128 stands for zero in the data rows.
Here is a table of points, one per row:
[147 117 149 148  83 189 153 169 148 120 104  72 228 172  78 110 237 181 133 155 147 140 196  75 105 180 111 120 118 204 178 155]
[104  99 133 144 206 137 150  84 180 133 106  77  77 158 200 105  54 150 158 138 112 101  79  46  71 224  72  71 163 125 169 178]
[205  80 151 149 161  75  82 162 116 152 107 140 166 107  49  76  79 178 131  61 173 108 132 153 132 118 132  88 128  17 107 149]
[116 158  72 123 166 128 132 150 186 112 172 130 152  82 142 110 176  87 116 150 176 152 255 110 150 112 119 130 135 111  88 134]
[147 111 150 141 141 128 132 160 199  93 172 210 187 180 125 127  90  95 108  69  76 106 143 156 146  67  87 107 180 116  38  72]
[116  64 145 154 153  42 122 101 128 114  66 103 130 118 166 101 123 153 118 160 169 148 147 130 156 132 121  26 102 141  81 160]
[105  67 103 120 117  87 102 121  94 118  58 167 121 121 113 184 176  43 112  86 180 194 125 110 138 100  78  91 137 137 155  96]
[118 114 152 112 110 139 148 144 128 126  93 133 147  35 107 106 111 127 159 122 155 146 130 116  64 148 111  95   7 162 172 100]
[124 178 103  92 121 104  91 129  89 101 170 120  86  87 163  55  84 125 160  95 145 111  61 105 154 119 200  82 125 188 151 129]
[121 139 112  97 201  87 189 216  98  79 189 178 178 126  83 137 154  92 114  84  93 139  94 159 208 105 119 147 158  64  83 193]
[176 191 137 142 136  79 165 108 111  89  95 141 118 192  95 100  71  77 104 178 113  76 168 103 121 100 121 231 108  18 136 181]
[175  40 174  83  97 151  99 185 164  86 104 117 138 122 182 123 128 126 122  69 169  96 146 132 112 177 117 120  53  75  76  91]
[164 141 168 146 192 102 182  98 169 128 139 107  93 190  47 192 123  88 110  99 132 102   0 174 128  86 107 131 130 167 146  61]
[151 121 136  43 120 184 125 135 104 211 111 128  97 151 100  74 159 154  99 204 134 109 160 129 206  78 151  53 160 177  34  49]
[116 108  94  95 142 141 134 102 171 127  69 143 161  91  76  69 162 169 121 131 153 150 203 125 136 104 111  97 119 131 169 126]
[ 97 106 153 115 118  70  87 183 107 101 164 178 140  66 141 203 173 152 116 103 122 110 181 188 101  63 101  71 131  81 140 142]
[133 131  97 116  77 114 156  86 134  98 139 255 149 151 162 153 153 118 115 138  64  94  63 136 185 167 159 103 133 229 124 159]
[178 108  93 175 154 140 138 160 118 111 192 134  54 158  55  78 172 146 104 114 172 147 182 119  92  82  66  89 162 117  96  76]
[ 73  84 125 191 105  74 145 117 159 120 170 135  96 162 194 105 121 161 110 179 151 187 135 102 107  81 108 146 165 152 140 136]
[115 139  73 112  96 207 148 114 142  72 138 163 106  87 107 134  83  98  73 148  71 170 112 158 141 119 113 133 151 150  45 145]
[166 125 121 139 137  98 191 118 145 124 194 238 158 134 180 156 115 138 118 136   7 193 114 212 202 109  74 123 140 151 154 150]
[ 89 154  57 170 156 100  67 176 136 163 171 142 148 134 109 158 161 103 186  95 100  94 115 105 161 113 115 121 148 108 102 192]
[172 146 100  88 136 130  85 100  79  83 132 103 101 124  96  95 102 199 140 114 128 138 104 155  97  92 145 153 163 161 149 126]
[136 177  71 110 104  76  60 166 151 158 153  79 155 145 155 113 169  20 191 124 161 164 133 107 109 129 144 137 122 143 197 123]
[150 178 167 105 106 126 154 162 168 126 161 155 171 100 136 135  79 166 124 104 124 161 117 139 117 114 107 149 137 127 120 115]
[179  59  98 123 121 197 133 150 120 138  88  51 148  94  63  33 170 151  56 133 110 126 163 101  87 145 199 152 169  93 102 231]
[178 166 123 127 100  93 208  68 132 205 130 168 136 121 124 142 108 122 161 102  98 134 124 115  94 238 102 131  76 174 172  43]
[137 123  66 139  89  39 155 159  22  99  89 158  82 174  54 222 126 110 196 125 140 125  98  56 196  90 127 105 198  48 123 162]
[241  86 194 124 115 113  36 113 119  85 101  75  84  76  81 149 150 102 203 150 179 141 142 136 132 126  85 113 149 164 138 192]
[ 19 104 102 110 154 112 236 119 121  91 182 240 174 110 113 120 204 106 167 216 160 128 183 124 157 120 109  40 186 164 113 155]
[131 124 129 173 100  29  69 149  72 136 154 182 109  92  54 164  98 127 130 189 162 122 153 171  43  92 151  87  45 101 113 131]
[ 81 135 193 149 151 100 139 232  60  86 127 118 118 123 178 130 129 166 170  93 125 110 241 162 102 120 103 150 107  58  76 166]
[124 139 168 111 105  81 225  90  80 152 105 122 104 109 137 180 138 114 189 128 104  93   0 101 171 130 148 161 228 128 129  89]
[148 243 141 151 122 170  71  31 105 110 107 117  97 161 102 126 180  92 147  83 163 135  92 160 107 159 171 142 126  86 140  98]
[144 140 237  87  72 189 123  46 193 143 205 136 147  13 169 159  74 148 132 150  79 155  96 179  91  74 142 131 111 190  90  46]
[101  94  60  94  96 153 207 126 186 147  99 143  56 192 120 144 145  92 154 106  66 209 114  74 119 134 153 113 125 185 143 121]
[109 154 100 173 136 118 140  69 161 123 169  97 163 228  81 123 176 152 198 114 125 131  79 140 134 121 168 143 151   0 133 204]
[170  85  85 140 129 116 171 149  96 133  59 161 157 129 174 130 108 140 147 167  89 101 100 121  91  74  87 193 139 163 129 138]
[129 135 110  55 202 151 110 131 171 111 104 102 147 120 166 158 182 171  94 149 102  90 157 147 100 173 122 146  57  96 153 161]
[ 68 123  63 128  44  63 170 113 113 137  82  60 184 144 135 153 160  91 157 137 157  28 233 103 119 204  43  76 131 155 182 220]
[ 83  62  95 137 189  68 168 118 114 205 138 125 108 173 119 163 110 100 197  88  81 163 219  72 110 186 151 161 162 132 133 146]
[ 72 117 127 179 127  64 106 136 133 147 132 121  68 104 185 185 144 139  55 115 132 193  82 157 161 124 137 213 172  65  81 118]
[134 175 123  47 138 138 159 140 116 146 173 144 139 179  51 190  58  99  87 136  78 190  98 124  60 143 174 185 118  76  95 146]
[125 154 127  86  93 129 145 109 153 130 172 113 128  84 184 115 107 160 139  92 111  70 159 164  63 101 144 159  57 110  78  71]
[147 107 118 145 108 184  91 155 112 152 123 212 151 131 115 128 195 146 102 189 188 126 157  42 130  86 176  78  85 153 110 154]
[127 153 127 251 174 101 134 216 114 118  28 128 106  86 211 124 121 105 116 119 130 175 155  79 101  69  96 145 167 103 138 131]
[ 63 125 115 137  96  65  89 151 100 109  49 112  77 164 128 101 109 110 132 118  79 126  79  86 122 158  45 165  98  69 143 162]
[103 120  96  70  58 201 147 150 146 176 162 160 184 149 176 124 171 127 137 210 209 137 133 244  84 159 183 100  95 225 113 148]
[119  81 150 141 118  69  98 125  75 150  83 197  87 177 165 111 100 162 145  69 124 160 143  99 139 123 124 130 126 125 147 166]
[ 88 101 185 162 134   0  51 146 129  81 148 150  96  70 148 115 178 126 171 124 136 139 146  30 142  91 148 158 130 167 143 118]
[107 165 171 137 118 220 162  59  62 173 171  65 151 143 112  81 131 139 115  51  84 157 102 172 131 154  96 247  55 109 159 140]
[109 140  62 112 153 133 128 218 110 132  62 148 167 165  86 164 177 142 118 173 157 141 255 145  91 159 115 187 193 105 116 132]
[135 153  79  65 123 225  83  53 103 196 175  57 212 182 123 153 109 155 114 106 144  86  95  94  73 167  99 200  24 123 148 128]
[144 217 154  57 161 107  52 192 103 134 126 180  96 138 152 138  97 163  79 122 209 154 232 122 152  98 187 134 139 153  83 135]
[ 53 137 122 101  85 104 136 169 193 108 161 166  72  84 107 153  89 210 131 163 207 105 156 141 160 100 139 136 129 158 114 183]
[124 216 144 147 143 123  84 116  84 159  79  50 139 173  92 130 110 107 132 163 102 110 111 138 147 228 163 157  87 198 121  74]
[123 138 147 161  95 226 146 103 177 105 147 109 114  91  73  97 113 130 165 192  50  98  62 218 150 126 122 102  96 146 129  96]
[109  57 135 173 182 127 112 141 109 150 118 188  86 156 195  77 116  83  78 122 110  51 138  85 129  91 174 148 187 185 160 176]
[212  92 152 123 163 171 141 128  88 138 134 135 170 116 164 136  82 150 104 152  82 100  28 147 110 159  77 177 101 128 167  73]
[ 88 123  68 137 105 170 111 102 109  95 204 108 145 172  47 197 102 122 121 118 141 126 120  95 220 171 164 133 103  53 206  97]
These points spread out most along one direction. Take the direction at right angles to it along which they spread out most. Then take the direction at right angles to both along which they spread out most. Go by this last direction. Where along it does each point below lie, from 0 to 99? 50 is the average, and the first point above lies past it. One standard deviation of the points above along it is 16.
[150 178 167 105 106 126 154 162 168 126 161 155 171 100 136 135  79 166 124 104 124 161 117 139 117 114 107 149 137 127 120 115] 38
[133 131  97 116  77 114 156  86 134  98 139 255 149 151 162 153 153 118 115 138  64  94  63 136 185 167 159 103 133 229 124 159] 24
[124 178 103  92 121 104  91 129  89 101 170 120  86  87 163  55  84 125 160  95 145 111  61 105 154 119 200  82 125 188 151 129] 42
[104  99 133 144 206 137 150  84 180 133 106  77  77 158 200 105  54 150 158 138 112 101  79  46  71 224  72  71 163 125 169 178] 64
[164 141 168 146 192 102 182  98 169 128 139 107  93 190  47 192 123  88 110  99 132 102   0 174 128  86 107 131 130 167 146  61] 33
[ 72 117 127 179 127  64 106 136 133 147 132 121  68 104 185 185 144 139  55 115 132 193  82 157 161 124 137 213 172  65  81 118] 34
[131 124 129 173 100  29  69 149  72 136 154 182 109  92  54 164  98 127 130 189 162 122 153 171  43  92 151  87  45 101 113 131] 48
[170  85  85 140 129 116 171 149  96 133  59 161 157 129 174 130 108 140 147 167  89 101 100 121  91  74  87 193 139 163 129 138] 45
[107 165 171 137 118 220 162  59  62 173 171  65 151 143 112  81 131 139 115  51  84 157 102 172 131 154  96 247  55 109 159 140] 69
[119  81 150 141 118  69  98 125  75 150  83 197  87 177 165 111 100 162 145  69 124 160 143  99 139 123 124 130 126 125 147 166] 48
